rotation ticks, each row followed by its count of ticks:
The counts run from 0 to 294.
[32.3, -0.5, -3.5, 12.1, 25.1, -38.5, 1.7, 14.9, 10.8, 40.0, 7.5, -9.9, 3.9, -37.9, 5.9, 16.6, -18.6, 3.7, 27.7, -10.6, 10.5, -27.0, -10.8, 0.2, -9.4, -19.1, -27.4, 13.3]	53
[-17.9, 12.9, -9.1, 15.6, 27.4, 4.6, -22.7, 18.8, -3.2, 20.1, 4.4, 47.6, -26.7, -5.2, -3.0, 7.3, 25.4, -22.7, -4.8, -18.4, 1.8, -3.9, 16.9, 12.8, 34.4, -23.3, 8.7, -30.8]	228
[4.3, 4.6, 3.4, 1.9, -35.2, -4.5, 5.4, -44.4, 19.4, -7.0, -9.1, -47.9, 20.9, 9.3, -5.6, -10.6, -10.4, 7.5, 2.0, -0.9, -12.6, 20.0, -10.6, -14.2, -11.5, 46.5, 8.9, 14.4]	6
[33.1, 5.0, 0.6, 28.5, 20.1, -34.6, 16.0, -0.5, 4.7, 35.7, 1.6, -25.4, 18.6, -23.7, 5.1, -1.1, -28.2, -0.9, 32.5, 0.3, 20.2, -25.0, -17.0, -3.7, -14.9, -2.8, -29.0, 15.2]	44
[7.9, 7.1, -11.0, 2.1, -8.0, -11.5, 22.6, -55.3, 15.2, -2.8, -8.1, -14.7, 8.1, 18.9, -3.4, -21.0, 32.4, -42.9, 9.8, 1.9, -3.4, 19.6, 21.2, 18.2, 11.3, 26.3, 14.3, -2.8]	146
[11.1, -23.0, -6.4, -24.8, 23.0, -6.5, 20.0, -26.7, -10.1, -31.8, 2.2, -11.1, 3.4, 1.9, -4.3, 26.1, -20.5, 49.8, -18.9, 10.0, 14.8, 4.2, -19.9, -5.4, -12.4, -14.9, -36.0, 27.7]	262
[15.5, -1.6, -15.9, 3.2, 18.4, -20.4, -12.0, -62.7, -25.7, 5.8, -1.1, -23.9, 13.6, -17.3, -10.6, 15.4, 2.1, 24.0, 1.9, 1.1, 26.6, 12.3, -21.6, -4.7, 27.2, 1.0, -17.9, 11.6]	75
[33.0, -20.8, 17.7, -27.8, -8.6, 0.0, 9.4, 15.2, 35.6, -14.0, 9.5, -21.7, 3.8, -9.3, 8.5, 10.4, -34.5, 21.4, -20.3, -5.5, -22.7, -15.4, -10.3, -9.1, -32.3, 8.6, -18.7, 25.7]	3
[2.8, 2.7, 13.1, -13.9, -28.5, 19.0, -27.4, 19.5, 44.8, 7.2, 6.2, 15.9, -0.5, -9.7, -10.1, 6.5, 8.6, -4.3, -30.9, -31.8, -48.1, -2.7, 19.6, 1.4, 1.9, 17.0, 22.0, -7.4]	169
[29.3, 1.4, 2.6, 20.3, 25.3, -28.6, 4.7, 32.4, 13.3, 34.3, 8.2, -14.6, 8.6, -27.7, 7.6, 7.8, -30.6, 2.2, 24.5, -2.9, 12.6, -28.6, -9.5, -3.8, -20.2, -15.0, -20.5, 6.7]	43
[-31.6, 5.5, -11.2, 0.4, -9.4, 32.6, -0.2, -31.8, -14.5, -43.3, -10.3, 11.7, -9.2, 37.3, -5.9, -2.8, 21.0, 9.1, -14.4, -5.6, 3.3, 46.4, 6.1, -10.4, 21.0, 21.0, 16.9, -10.4]	266
[-28.2, 16.6, 15.1, 24.9, -30.1, 22.7, -31.1, 30.7, 16.8, 10.6, 1.0, 18.6, 2.0, -8.0, -11.6, -10.1, 0.0, -6.1, -3.4, -39.1, -27.6, 2.6, 11.6, -25.6, 14.9, 31.5, 32.0, -21.7]	188
[24.1, -4.0, -8.4, 15.5, 44.6, -29.5, 11.3, 7.7, -11.7, 31.5, 4.6, -9.1, -6.3, -28.2, 10.0, 16.1, -19.0, 10.9, 15.4, 2.0, 27.8, -22.7, -16.0, 0.1, -2.3, -32.1, -31.2, 14.2]	222
[-19.9, 25.9, 4.1, 29.8, -33.5, -0.5, -12.5, -23.7, 5.0, 8.9, -4.6, -18.6, 23.3, -1.3, -16.3, -18.8, 0.4, -2.9, 7.9, -14.6, -6.5, 19.5, -14.7, -31.3, 16.7, 41.5, 22.3, -12.0]	186
[24.9, -3.8, 14.6, 17.9, 2.0, -22.8, 4.0, 27.1, 14.5, 19.4, 6.8, -24.2, 16.6, -17.2, 2.9, 7.2, -53.6, 27.8, 6.3, -11.6, 4.9, -16.5, -24.1, -29.7, -26.6, 7.4, -19.2, 17.1]	192
[-4.1, 11.8, 9.3, -11.9, -37.1, 21.1, -28.8, 1.3, 38.5, 5.4, 16.1, 12.0, 3.5, 4.8, -12.3, -0.9, 19.7, -13.4, -17.4, -32.4, -43.2, 6.4, 17.0, 1.7, 19.0, 32.1, 29.2, -14.5]	168
[-29.2, 24.9, 11.2, 38.1, -12.9, 17.1, -17.9, 38.3, 23.7, 21.2, -6.5, 18.5, 3.2, 6.0, -5.2, -18.2, 2.1, -30.4, 15.5, -31.6, -19.5, 3.7, 13.8, -23.9, 1.0, 22.8, 29.1, -24.9]	29
[-9.9, 4.2, -19.0, 25.6, 7.5, 0.3, 36.8, -33.9, -5.8, -25.2, -25.1, -11.1, -1.9, 36.2, 13.6, -30.2, 18.1, -26.4, 18.9, 15.2, 18.5, 25.6, 4.6, 5.0, -12.2, 16.2, 3.9, -13.0]	126
[22.3, -12.3, 16.0, -2.3, -10.5, -0.5, 5.3, 29.0, 36.5, -6.8, 13.2, -28.5, 14.1, -6.3, 2.9, 5.7, -33.3, 22.4, -9.6, -12.0, -17.2, -16.4, -16.7, -15.6, -42.4, 13.9, -22.6, 25.2]	13
[0.5, 7.7, 24.7, 8.8, -9.6, 9.6, -18.5, 60.9, 26.1, 8.5, 11.4, 8.5, 7.3, -13.1, -0.7, 19.8, -25.9, 12.8, -7.9, -27.1, -24.8, -13.2, -11.8, -17.5, -13.7, 3.1, -4.2, -10.0]	190
[-1.4, -11.2, -2.1, -12.7, 17.9, 3.9, 32.3, 45.2, 12.4, -30.8, 3.4, 26.0, -25.4, 17.2, 16.3, 17.0, -13.4, 2.4, -8.0, 4.6, 4.7, -12.0, 10.6, 14.4, -47.3, -19.1, -16.2, -2.8]	121
[38.6, -7.2, -0.3, -13.1, -4.4, -21.0, 16.7, -56.6, 24.1, 1.4, 2.5, -54.5, 16.0, -3.5, 7.1, -19.6, -1.2, -10.3, 2.0, 7.4, -14.8, -1.3, 9.4, 15.0, -10.5, 16.5, -7.7, 17.6]	154
[-19.3, 2.4, -18.6, 15.5, 2.9, 13.7, 6.5, -55.4, -34.2, -33.4, -14.1, -2.4, 6.4, 8.2, -10.8, 3.5, 2.0, 29.5, -5.3, 5.0, 23.9, 38.3, -15.5, -22.8, 18.1, 12.1, 2.8, 2.4]	96
[26.8, -10.6, 22.7, -17.8, -16.5, -3.6, -15.0, 31.0, 42.5, -2.3, 20.3, -10.8, 12.2, -13.5, 0.1, 15.0, -19.9, 15.4, -14.5, -29.3, -32.8, -17.0, -11.4, 1.0, -12.6, 3.6, -15.0, 17.5]	171
[16.9, -13.6, 16.4, -20.6, -19.7, 10.0, -21.0, 36.2, 46.6, 3.0, 23.5, 7.3, 2.1, -16.7, 3.2, 12.2, -8.8, 1.0, -29.1, -31.0, -47.3, -24.3, 5.3, -2.9, -4.8, 3.6, 8.6, 4.2]	170
[17.0, 2.4, 8.2, 27.7, 11.8, -27.3, 5.5, 34.3, -0.6, 23.8, 14.8, -15.8, 6.0, -16.9, 5.0, 2.1, -46.7, 22.3, 20.7, -4.1, 13.0, -20.8, -24.3, -21.6, -27.7, -8.5, -21.9, 10.5]	202
[-18.0, 10.2, 15.3, 7.7, -36.8, 34.1, -17.2, 8.4, 24.9, -2.3, 6.0, 8.2, 4.5, 18.0, -4.8, -9.3, 16.6, -7.1, -13.0, -18.3, -39.3, 16.7, 5.5, -21.5, 6.7, 37.1, 31.8, -20.1]	9
